In the data rows, zero lies at 4.5, halfway between 4 and 5.
Some points, one per row:
(3, 6, 4, 3, 8, 6, 7, 6, 2, 5, 6, 5, 3)
(4, 3, 3, 3, 3, 5, 4, 5, 4, 3, 3, 4, 5)
(6, 5, 4, 8, 5, 9, 9, 1, 2, 9, 5, 5, 6)
(2, 4, 3, 0, 3, 2, 0, 9, 4, 4, 2, 4, 3)
(5, 4, 5, 5, 1, 4, 3, 7, 5, 3, 4, 1, 3)
(6, 3, 6, 5, 4, 2, 4, 3, 5, 3, 8, 3, 3)
(3, 3, 5, 2, 4, 7, 5, 7, 2, 4, 6, 2, 3)
(6, 3, 6, 4, 4, 5, 4, 4, 5, 3, 7, 3, 3)
(3, 5, 3, 4, 4, 4, 4, 7, 3, 5, 4, 6, 4)
(3, 4, 4, 1, 5, 5, 2, 9, 5, 5, 4, 6, 2)
(5, 5, 3, 5, 6, 2, 5, 2, 5, 5, 3, 4, 5)
(4, 4, 4, 5, 4, 4, 5, 6, 5, 5, 5, 5, 6)
(8, 6, 5, 8, 8, 9, 9, 0, 3, 9, 7, 5, 6)
(4, 5, 4, 5, 5, 1, 2, 3, 7, 4, 2, 6, 5)
(6, 6, 1, 5, 5, 0, 4, 2, 7, 7, 2, 7, 7)
(4, 4, 3, 4, 4, 0, 2, 6, 7, 4, 3, 4, 4)
(5, 6, 3, 5, 1, 0, 0, 4, 7, 7, 2, 5, 4)
(3, 6, 5, 1, 7, 7, 5, 6, 6, 3, 6, 4, 4)
(4, 4, 6, 5, 3, 3, 3, 5, 5, 2, 5, 2, 5)
(5, 6, 5, 8, 6, 9, 9, 1, 2, 8, 6, 6, 7)
Then 10 other points, each followed by its number:
(3, 5, 5, 3, 4, 6, 3, 6, 4, 3, 7, 3, 2) 0
(4, 5, 4, 5, 1, 1, 0, 8, 4, 2, 5, 4, 3) 1
(6, 3, 5, 5, 2, 6, 4, 4, 3, 4, 6, 3, 6) 2
(4, 5, 5, 6, 6, 9, 8, 5, 3, 6, 8, 5, 5) 3
(3, 6, 5, 6, 4, 4, 5, 4, 3, 4, 3, 5, 4) 4
(3, 5, 5, 2, 7, 7, 6, 5, 4, 3, 4, 4, 4) 5
(5, 5, 1, 4, 4, 0, 1, 0, 9, 6, 0, 6, 7) 6
(2, 5, 4, 3, 5, 7, 3, 7, 2, 2, 5, 5, 4) 7
(6, 4, 6, 4, 6, 3, 5, 3, 7, 3, 5, 3, 4) 8
(5, 4, 5, 6, 3, 5, 5, 2, 5, 4, 5, 3, 4) 9
Which of these numbered points is nearest to each point below, looking only along the 3 directions in which the first points spread most? Its number follows each.
(1, 6, 6, 2, 4, 5, 4, 8, 3, 3, 5, 5, 1) > 7
(7, 6, 5, 7, 7, 9, 9, 0, 3, 9, 7, 5, 9) > 3
(3, 3, 4, 4, 4, 8, 5, 8, 3, 4, 6, 4, 1) > 7
(3, 4, 4, 2, 3, 4, 1, 5, 6, 4, 3, 4, 4) > 1
(3, 5, 6, 5, 3, 5, 5, 8, 2, 3, 6, 4, 4) > 0
Now 10 new points, numbered from 0 again:
(5, 5, 3, 5, 5, 3, 5, 4, 4, 5, 5, 4, 5) 0
(4, 5, 4, 5, 5, 3, 4, 4, 6, 3, 4, 5, 5) 1
(2, 5, 6, 4, 4, 9, 4, 8, 2, 4, 7, 5, 3) 2
(5, 4, 7, 5, 5, 7, 6, 5, 2, 6, 7, 4, 4) 3
(6, 5, 9, 7, 3, 9, 8, 2, 1, 5, 8, 2, 4) 4
(4, 6, 4, 3, 5, 4, 4, 4, 6, 4, 3, 5, 6) 5
(6, 5, 4, 4, 5, 7, 5, 5, 4, 4, 5, 5, 4) 6
(5, 5, 4, 6, 6, 8, 6, 1, 5, 7, 6, 6, 6) 7
(5, 4, 2, 3, 4, 1, 1, 6, 6, 4, 2, 6, 6) 8
(4, 6, 5, 4, 6, 5, 5, 4, 4, 4, 4, 4, 3) 9
Which of these numbered points is nearest to each point below, looking only along the 3 directions in which the first points spread most? Its number follows each.
(5, 5, 1, 2, 3, 1, 1, 5, 8, 5, 0, 5, 5) > 8
(3, 3, 6, 1, 6, 8, 5, 7, 3, 2, 7, 4, 3) > 2
(5, 6, 1, 6, 6, 4, 3, 5, 4, 5, 3, 7, 7) > 5
(4, 3, 6, 6, 1, 2, 3, 5, 4, 4, 3, 4, 5) > 1
(6, 5, 8, 6, 3, 5, 6, 4, 3, 4, 7, 3, 3) > 3
